Each row below has a hidden score, from 0 to 20, with 10 about the middle. What is it? The score is a weighted sum of the row's numbers plus the product of two more (or one squared), each taken from its middle value.
array([ 0.75, -1.40,  0.72,  0.37,  0.32,  0.79, -1.11, -1.36,  0.56, -0.34,
        0.40, -0.06, -0.09,  1.08, -0.47, -0.67]) >> 7
array([ 0.24,  1.71, -2.16, -0.21,  0.24, -0.36,  1.19,  2.83, -0.22, -1.13,
        0.94, -0.80, -2.27, -2.46,  0.89,  2.68]) >> 7
array([ 0.73, -0.55,  0.55,  0.38, -0.08,  0.10, -0.65, -0.51,  0.73, -0.31,
        0.19, -0.14, -0.52,  0.64, -0.50, -0.05]) >> 7
array([ 0.22, -0.32,  0.05,  0.28,  0.04,  0.31, -0.24, -0.32,  0.05, -0.05,
        0.16, -0.16, -0.34,  0.24, -0.11,  0.01]) >> 12
array([ 1.17, -1.81,  1.41,  0.29,  0.17,  0.66, -1.63, -1.68,  1.17, -0.07,
        0.36, -0.16,  0.11,  1.67, -1.06, -0.93]) >> 6
array([ 0.58, -1.02,  0.63,  0.32,  0.15,  0.52, -0.91, -1.05,  0.75, -0.34,
        0.25, -0.03, -0.31,  1.09, -0.54, -0.46]) >> 9
array([ 1.01, -0.37,  0.96,  0.69, -0.37, -0.42, -0.86, -0.49,  1.12, -0.25,
        0.19, -0.14, -0.86,  1.01, -1.02,  0.23]) >> 10
array([-1.30,  0.73, -0.31, -0.55,  0.31,  0.04,  0.96,  0.39, -1.39,  0.42,
       -0.81,  1.07,  1.54, -0.54,  1.00, -0.70]) >> 11
array([-1.21,  0.91, -0.27, -0.41,  0.05,  0.11,  1.07,  0.53, -1.30,  0.35,
       -0.64,  0.80,  1.33, -0.61,  1.08, -0.58]) >> 10
array([-1.51,  1.01, -0.41, -0.50, -0.01, -0.37,  1.81,  0.88, -1.33,  0.19,
       -0.82,  1.09,  1.61, -0.64,  1.31, -0.43]) >> 8
array([ 0.45, -0.34,  0.34,  0.50, -0.18, -0.08, -0.44, -0.27,  0.77, -0.24,
        0.30, -0.25, -0.72,  0.47, -0.58,  0.21]) >> 10
array([ 0.35, -0.49,  0.09,  0.27,  0.20,  0.59, -0.40, -0.48, -0.01, -0.27,
        0.08, -0.10, -0.32,  0.16,  0.01, -0.27]) >> 11
array([-0.17, -0.01, -0.21,  0.18,  0.20,  0.57,  0.10, -0.11, -0.53, -0.01,
       -0.10,  0.18,  0.19,  0.02,  0.46, -0.36]) >> 13
array([ 1.51, -0.25, -0.47, -0.20, -1.08, -0.84, -0.78,  0.84,  0.87, -0.55,
        1.63, -0.83, -1.00, -1.36, -2.35,  2.52]) >> 2
array([-1.76,  1.07, -0.44, -0.55,  0.03, -0.42,  1.90,  0.87, -1.35,  0.14,
       -0.89,  1.02,  1.86, -0.66,  1.37, -0.52]) >> 6
array([ 1.04, -1.59,  1.48,  0.51, -0.08,  0.24, -1.46, -1.44,  1.32, -0.19,
        0.35, -0.04, -0.25,  1.66, -1.12, -0.60]) >> 8
array([ 0.16, -0.22,  0.00,  0.27,  0.02,  0.40, -0.13, -0.19, -0.05, -0.16,
        0.29, -0.16, -0.25,  0.23, -0.06, -0.01]) >> 11
array([-1.68,  0.59,  0.01, -1.15,  0.99,  0.36,  0.21, -0.53, -1.60,  1.04,
       -0.96,  0.33,  1.03, -0.83,  1.58, -1.46]) >> 11
array([ 0.40, -0.15,  0.30,  0.40, -0.18,  0.21, -0.27, -0.17,  0.35, -0.11,
        0.32, -0.37, -0.57,  0.19, -0.48,  0.19]) >> 10
array([ 1.00, -2.37,  1.26,  0.12,  0.38,  1.03, -1.89, -2.09,  1.13, -0.10,
        0.52,  0.02,  0.43,  2.23, -1.08, -1.33]) >> 7
array([-0.03, -0.12,  0.04,  0.18,  0.33,  0.59,  0.07, -0.22, -0.35, -0.06,
       -0.02,  0.18, -0.08,  0.06,  0.34, -0.32]) >> 13
array([ 0.14,  0.03, -0.17,  0.27, -0.17,  0.07, -0.02,  0.01,  0.24, -0.13,
        0.13, -0.36, -0.45,  0.16, -0.22,  0.42]) >> 12
array([ 0.78, -1.04,  1.09,  0.40,  0.00,  0.19, -1.06, -0.90,  1.07, -0.28,
        0.30, -0.08, -0.46,  1.10, -0.78, -0.35]) >> 7
array([-1.51,  0.44,  0.09, -0.90,  0.65,  0.27,  0.56, -0.16, -1.54,  0.58,
       -0.98,  0.76,  1.16, -0.75,  1.33, -1.28]) >> 15
array([ 0.91, -0.16,  0.32,  0.57, -0.47, -0.55, -0.59,  0.08,  1.11, -0.11,
        0.33, -0.57, -0.80,  0.37, -0.95,  0.70]) >> 10
array([ 0.51, -0.84,  0.43,  0.28,  0.13,  0.59, -0.63, -0.81,  0.17, -0.27,
        0.19,  0.04, -0.33,  0.69, -0.25, -0.42]) >> 13
array([ 1.26, -0.31,  1.64,  1.05, -0.63, -0.71, -1.34, -0.61,  1.58, -0.36,
        0.33,  0.07, -0.76,  1.44, -1.41,  0.48]) >> 11
array([ 0.57, -0.44,  0.47,  0.38,  0.07,  0.28, -0.74, -0.58,  0.55, -0.26,
        0.26, -0.16, -0.61,  0.71, -0.45, -0.23]) >> 9
array([-1.47,  0.67, -0.03, -0.58,  0.29, -0.03,  1.06,  0.31, -1.38,  0.43,
       -0.88,  0.84,  1.64, -0.58,  1.07, -0.96]) >> 7
array([-1.66,  0.80, -0.24, -0.73,  0.09, -0.30,  1.53,  0.56, -1.40,  0.20,
       -0.99,  1.20,  1.78, -0.60,  1.21, -0.89]) >> 5
array([-1.26,  0.65,  0.07, -0.67,  0.46,  0.43,  0.36, -0.07, -1.46,  0.61,
       -0.73,  0.64,  1.25, -0.53,  1.20, -1.18]) >> 13
array([ 0.85,  0.06, -0.05,  0.33, -0.45, -0.55, -0.43,  0.20,  0.94,  0.03,
        0.45, -0.69, -0.88,  0.16, -1.02,  0.96]) >> 13
array([ 0.51, -1.01,  0.34,  0.12,  0.46,  0.99, -0.80, -1.05,  0.08, -0.28,
        0.27, -0.03, -0.20,  0.65, -0.02, -0.62]) >> 12
array([ 0.98, -0.13, -0.33,  0.07, -0.73, -0.77, -0.63,  0.48,  1.03, -0.18,
        0.77, -0.84, -0.91, -0.32, -1.43,  1.54]) >> 5
array([ 0.70, -0.39,  0.38,  0.49, -0.24, -0.02, -0.58, -0.28,  0.87, -0.28,
        0.25, -0.19, -0.65,  0.62, -0.77,  0.30]) >> 10
array([ 0.63, -0.72,  0.33,  0.35,  0.19,  0.54, -0.61, -0.77,  0.25, -0.25,
        0.13, -0.08, -0.42,  0.59, -0.22, -0.43]) >> 10
array([-0.98,  0.91, -0.55, -0.24, -0.01,  0.01,  1.01,  0.52, -1.09,  0.38,
       -0.52,  0.52,  0.97, -0.50,  1.00, -0.29]) >> 11
array([ 0.26,  2.14, -2.11,  0.22,  0.62, -0.19,  1.26,  3.14, -0.13, -1.50,
        0.96, -0.69, -2.55, -2.44,  1.56,  2.52]) >> 5
array([ 1.36,  0.11,  1.08,  0.94, -0.65, -0.72, -1.00, -0.18,  1.49, -0.47,
        0.25, -0.13, -1.04,  0.95, -1.40,  1.11]) >> 12
array([-0.80,  0.70, -0.47, -0.27,  0.03,  0.07,  1.12,  0.59, -1.07,  0.29,
       -0.44,  0.54,  0.78, -0.50,  0.91, -0.34]) >> 11
array([ 1.20, -1.43,  1.61,  0.50,  0.05,  0.11, -1.48, -1.39,  1.23, -0.10,
        0.24, -0.07, -0.09,  1.64, -1.13, -0.56]) >> 7
array([-1.43,  0.48,  0.04, -0.85,  0.82,  0.41,  0.19, -0.48, -1.57,  0.80,
       -0.87,  0.59,  1.05, -0.76,  1.39, -1.35]) >> 15
array([-1.26,  0.62, -0.09, -0.59,  0.29,  0.23,  0.65,  0.16, -1.40,  0.51,
       -0.68,  0.94,  1.18, -0.34,  0.98, -1.01]) >> 15
array([ 0.38,  0.15, -2.05, -0.73, -0.74, -0.73,  0.38,  1.64,  0.03,  0.14,
        1.26, -1.52, -1.21, -2.07, -0.75,  2.58]) >> 5
array([-1.14,  0.87, -0.28, -0.36,  0.19,  0.12,  0.73,  0.45, -1.25,  0.36,
       -0.61,  0.80,  1.13, -0.40,  0.97, -0.52]) >> 13
array([-1.39,  0.83, -0.18, -0.64,  0.22, -0.04,  0.99,  0.49, -1.39,  0.46,
       -0.91,  1.04,  1.52, -0.43,  1.07, -0.85]) >> 11
array([-1.41,  0.87, -0.37, -0.53,  0.12, -0.10,  1.14,  0.52, -1.30,  0.43,
       -0.92,  1.02,  1.55, -0.51,  1.16, -0.76]) >> 9
array([-1.49,  0.94, -0.24, -0.68,  0.18, -0.05,  1.23,  0.47, -1.40,  0.53,
       -0.84,  1.02,  1.56, -0.59,  1.24, -0.88]) >> 8
array([ 0.37,  0.66, -2.15, -0.54, -0.49, -0.59,  0.76,  2.15, -0.17, -0.18,
        1.03, -1.24, -1.47, -2.17, -0.22,  2.29]) >> 6
array([-0.53,  0.36, -0.13, -0.06,  0.10,  0.41,  0.49,  0.13, -0.72,  0.27,
       -0.08,  0.28,  0.51, -0.23,  0.57, -0.30]) >> 12
array([ 0.85, -0.72,  0.69,  0.41, -0.08,  0.00, -0.85, -0.76,  0.81, -0.39,
        0.14, -0.07, -0.55,  0.86, -0.62, -0.21]) >> 7
array([ 0.72, -0.04, -0.13,  0.42, -0.65, -0.58, -0.31,  0.22,  0.98, -0.18,
        0.43, -0.62, -0.84,  0.03, -1.15,  1.08]) >> 11
array([ 0.97,  0.02, -0.35,  0.19, -0.72, -0.71, -0.30,  0.44,  1.03, -0.14,
        0.60, -0.72, -0.93, -0.26, -1.29,  1.37]) >> 9
array([-1.45,  0.90, -0.17, -0.58,  0.22, -0.02,  1.19,  0.41, -1.38,  0.33,
       -0.72,  1.00,  1.46, -0.47,  1.09, -0.82]) >> 9
array([-1.45,  0.60,  0.00, -0.70,  0.39,  0.14,  0.76,  0.05, -1.44,  0.52,
       -0.92,  0.83,  1.45, -0.58,  1.16, -1.13]) >> 10
array([ 0.08,  0.26, -0.59,  0.18, -0.31, -0.14,  0.40,  0.45, -0.01,  0.31,
        0.09, -0.56, -0.23, -0.29, -0.03,  0.56]) >> 13
array([ 0.11,  0.41, -1.12, -0.02, -0.49, -0.51,  0.53,  0.69,  0.09,  0.45,
        0.36, -1.14, -0.50, -0.66, -0.27,  1.04]) >> 16
array([ 0.01,  2.17, -2.11,  0.34,  0.57, -0.32,  1.54,  2.97, -0.11, -1.28,
        0.71, -0.85, -2.40, -2.24,  1.53,  2.41]) >> 6
array([ 0.34, -0.01, -0.16,  0.11, -0.09, -0.07, -0.05,  0.02,  0.25, -0.03,
        0.17, -0.34, -0.33,  0.18, -0.23,  0.35]) >> 10
array([-1.38,  0.54,  0.02, -0.65,  0.32,  0.37,  0.81,  0.06, -1.50,  0.44,
       -0.83,  0.94,  1.29, -0.61,  1.40, -1.07]) >> 14
array([ 0.52,  0.07, -0.74, -0.04, -0.63, -0.51,  0.00,  0.57,  0.63,  0.30,
        0.52, -1.04, -0.63, -0.48, -0.88,  1.26]) >> 13
array([ 0.27,  0.39, -0.82,  0.16, -0.47, -0.44,  0.41,  0.65,  0.32,  0.24,
        0.31, -0.93, -0.49, -0.55, -0.42,  1.02]) >> 15
array([ 1.41,  0.09,  0.64,  0.60, -0.70, -0.65, -0.98,  0.03,  1.42, -0.47,
        0.31, -0.23, -1.12,  0.62, -1.35,  1.02]) >> 9
array([ 0.31,  0.20, -0.71,  0.36, -0.39, -0.35,  0.23,  0.36,  0.30,  0.25,
        0.37, -0.78, -0.47, -0.22, -0.38,  0.65]) >> 15
array([ 0.26, -0.61,  0.31,  0.28,  0.23,  0.64, -0.48, -0.59, -0.03, -0.23,
        0.25, -0.02, -0.29,  0.16, -0.13, -0.32]) >> 13
array([ 1.15, -0.07,  1.00,  0.74, -0.60, -0.69, -1.03, -0.33,  1.33, -0.54,
        0.35, -0.09, -0.91,  0.85, -1.22,  0.79]) >> 8
array([-1.51,  0.58, -0.12, -0.76,  0.47,  0.14,  0.80,  0.06, -1.47,  0.47,
       -0.92,  0.89,  1.55, -0.66,  1.23, -1.07]) >> 9
array([-1.15,  1.02, -0.41, -0.25,  0.15,  0.00,  1.27,  0.50, -1.24,  0.25,
       -0.63,  0.83,  1.18, -0.49,  0.99, -0.61]) >> 10
array([-1.32,  0.65, -0.26, -0.59,  0.17,  0.11,  1.11,  0.49, -1.31,  0.48,
       -0.70,  1.03,  1.35, -0.48,  1.13, -0.66]) >> 12
array([-1.25,  0.64, -0.06, -0.57,  0.24,  0.24,  0.92,  0.25, -1.40,  0.47,
       -0.74,  0.81,  1.35, -0.60,  1.25, -0.99]) >> 10
array([ 1.25, -0.05,  0.49,  0.63, -0.60, -0.67, -0.85,  0.08,  1.27, -0.30,
        0.47, -0.32, -0.95,  0.15, -1.46,  1.12]) >> 6
array([ 0.64, -0.16, -0.94, -0.16, -0.65, -0.69,  0.01,  0.71,  0.52,  0.24,
        0.93, -1.17, -0.63, -0.72, -1.07,  1.34]) >> 7
array([ 0.81, -0.53,  0.76,  0.55, -0.20,  0.02, -0.83, -0.51,  0.99, -0.26,
        0.03, -0.20, -0.66,  1.01, -0.74,  0.14]) >> 11
array([ 0.56, -0.29, -1.76, -0.60, -0.97, -0.77,  0.04,  1.23,  0.27,  0.35,
        1.48, -1.61, -0.84, -1.89, -1.36,  2.17]) >> 1
array([-2.18,  0.60, -0.14, -1.61,  0.60, -0.39,  1.17, -0.02, -1.59,  0.79,
       -1.60,  0.91,  1.98, -0.86,  1.82, -1.29]) >> 2
array([ 0.81, -0.60,  0.84,  0.34, -0.05, -0.06, -0.82, -0.69,  0.95, -0.32,
        0.25, -0.06, -0.66,  0.91, -0.83, -0.06]) >> 8
array([-0.77,  0.76, -0.37, -0.04,  0.05,  0.25,  0.83,  0.35, -1.02,  0.49,
       -0.49,  0.52,  0.88, -0.42,  0.78, -0.32]) >> 13
array([ 0.55, -0.48,  0.50,  0.45, -0.14,  0.09, -0.77, -0.44,  0.69, -0.27,
        0.25, -0.20, -0.73,  0.60, -0.58,  0.11]) >> 10
array([ 0.53, -0.37,  0.14,  0.37, -0.16,  0.19, -0.41, -0.34,  0.58, -0.15,
        0.17, -0.22, -0.58,  0.71, -0.36,  0.07]) >> 13
array([-1.57,  0.96, -0.61, -0.53,  0.02, -0.37,  1.67,  0.77, -1.36,  0.25,
       -0.97,  0.90,  1.44, -0.63,  1.25, -0.49]) >> 9
array([ 1.43, -0.12,  1.89,  1.35, -0.70, -0.83, -1.43, -0.61,  1.62, -0.48,
        0.25,  0.11, -0.80,  1.62, -1.61,  0.56]) >> 11
array([ 0.92, -0.55,  1.34,  0.78, -0.38, -0.39, -1.06, -0.61,  1.44, -0.31,
        0.14, -0.06, -0.67,  1.21, -1.05,  0.20]) >> 11
array([-0.78,  0.77, -0.40, -0.01,  0.01,  0.37,  0.87,  0.31, -0.95,  0.26,
       -0.39,  0.41,  0.94, -0.36,  0.75, -0.51]) >> 11
array([ 0.67, -1.11,  0.63,  0.37,  0.20,  0.61, -0.89, -0.99,  0.60, -0.19,
        0.14,  0.04, -0.38,  0.97, -0.45, -0.49]) >> 11
array([ 0.69, -1.02,  0.65,  0.31,  0.16,  0.56, -0.95, -1.08,  0.71, -0.26,
        0.13, -0.02, -0.28,  1.13, -0.43, -0.43]) >> 10
array([ 1.09, -2.40,  1.54,  0.06,  0.42,  0.79, -1.90, -2.02,  1.13, -0.08,
        0.48, -0.10,  0.38,  2.09, -1.13, -1.29]) >> 4
array([-1.56,  0.64, -0.16, -1.03,  0.78,  0.51,  0.29, -0.44, -1.58,  0.86,
       -0.94,  0.49,  1.08, -0.75,  1.41, -1.40]) >> 12
